R: several groups of rows, each row roughly a mix of its group's hidden directions:
R (63 x 10):
0:   14  292  221   26   -1 -277   84  447 -223  -18
1: -387  -41  -39    8 -338  -15 -396   57  169  111
2:   85   64  427 -242   95 -348  106 -188  138  145
3:    5  -10  110 -144  115 -207  218 -563  123  -28
4:  324   40   94 -200  326 -110  389   26  -17 -206
5:   35  151  -74   91 -313  256  202  101 -437 -159
6:  173 -166 -190 -169  373  -10 -187  150  166  350
7:  103 -148  -92   60    5  242 -188 -459 -130  322
8:  -21  150 -370  366   58  160 -312  213  -61    6
9:  -59   24   93 -295  183 -241  244 -118   91 -443
10:  120  191  272 -273  213 -124  127  213  334  190
11:  105    1  474 -213   55 -304  -26  -65  203  216
12:  217 -225  -71  246  205   64  159 -402 -271   -6
13:  215  190 -240  239   38  234  155  155 -371 -176
14:  -40  281 -198  299  -95   36   84  284 -401   42
15: -172  280 -109 -101  324  -43    6  -47  479  -25
16:   49  -40  166  -16 -192 -205  158  464 -213 -270
17: -153  -51 -232  477  -70  -30 -161  126  -15 -338
18:  107  244  236 -106   19 -197  230 -245 -157  394
19: -390  139  -77  108  -51  -34  165   21  441 -234
20:   12  176  -94  294 -263  341   20   68 -368  132
21:  -63  281   72  439 -109   38   72 -231 -177 -293
22:   -5  454  -40  167  343   21  -58 -284  158  -83
23:  378  167  -26  147  391  -21 -197  -19 -259  129
24:  -96  134 -177  586 -126  -88  -55  -30 -200   11
25: -348 -194  137 -283 -328 -186 -144  -89  182  -87
26:   58  -54  330  206  -53 -262 -173 -249  203  327
27:  133   90  -17  175 -201  283  263  -59 -468  -19
28:   71 -275  -72   -1  417 -263 -112 -247  251  -68
29:   38  -49 -344  438   35  191 -167 -104 -279  -35
30: -110  157 -134 -118  257  128 -105 -373  363  190
31: -153  -70 -264  547  121   22  -18   87  217  -44
32: -192  214  151   32 -293  129  105 -461  -58 -182
33: -315  263  109 -232 -109  -62  195  -51  334 -260
34:  -25   10  131  475 -141 -162 -306  269   23  115
35:  229  103  121 -312   71  124 -141 -394 -219  225
36:   86  146   45 -283 -131  -12  340  220 -175 -383
37:  -47  265 -154  327  -40 -123  232 -300 -310   98
38:  -11   13 -194  336 -234  281  -16  -85 -420  -14
39:   66  514   35  103  351  -40  -39 -197   66 -140
40:  -66  -34 -208  518 -168  125 -262  171  -81   64
41: -262 -101  100  120 -501   96  168 -183  -77 -195
42: -194   63  154 -307 -464    9  151  132 -115 -203
43:  -76  171 -117 -197  299   98 -107 -317  362  201
44:  175   -6  236 -418   14  119   14   34   44  437
45:   26  189 -118 -252   53 -124   63  404   99 -400
46: -112  -87  141 -298 -364  -39  258  -62 -201 -309
47:  -62  254    2  -95  131 -281  385 -151 -193 -296
48:  -89  -12 -180  386   65  117 -387  -53   73  322
49:   38  153 -210 -175  117 -128    6  375   87 -438
50: -119 -285 -308  232  -35  209 -211  -88  189 -303
51:  -29  276  213 -319  -32  -77   55  384  284   78
52: -277   23 -161  524  -78   45   81  -51  193 -192
53:  186 -360 -188  351   67   19 -133  229 -190  189
54: -108  -60 -392  -33   27  271   49  189  -94 -422
55: -103  -86   24  484  -88 -174 -293  199  118 -198
56:   17  347  291  -61 -199  -26  123 -206 -273 -296
57:    4  -38  191   44   60 -281   80 -550  182   66
58:  -14   24 -110  -98 -273   69  217   80 -349 -438
59:   67  437   19  257  235   56  -65 -362  -57 -105
60:  146  -83   26 -436   24  294   57 -150   46  369
61:   -9  244  339   49   49 -468  101  211  -81 -101
62:   -8  313 -102 -103  426   14 -103 -199  330   99

which group is each row in? (one row of each group first):
 101  211 -121  137  332  146 -187 -418   60  190 -> (24)
 149 -155 -248  317   90  126   73 -259 -371 -164 -> (83)
-122   50 -278  314  -66   85  -78  365 -170 -312 -> (117)

 -13 -273 -142 -388  111  243   13 -145  243 -269 -> (117)
 -71 -471 -147   92 -154  -48   32  417   66   84 -> (24)
 -72 -262 -293  312 -111  293 -303   11  131  -68 -> (117)
 -65  407   25 -169  326 -150   53  102  319 -162 -> (24)
  56  -39  -42 -476  202   67 -125 -160  209  325 -> (24)
 144  387  202 -142   10  111  198  380   69  192 -> (83)
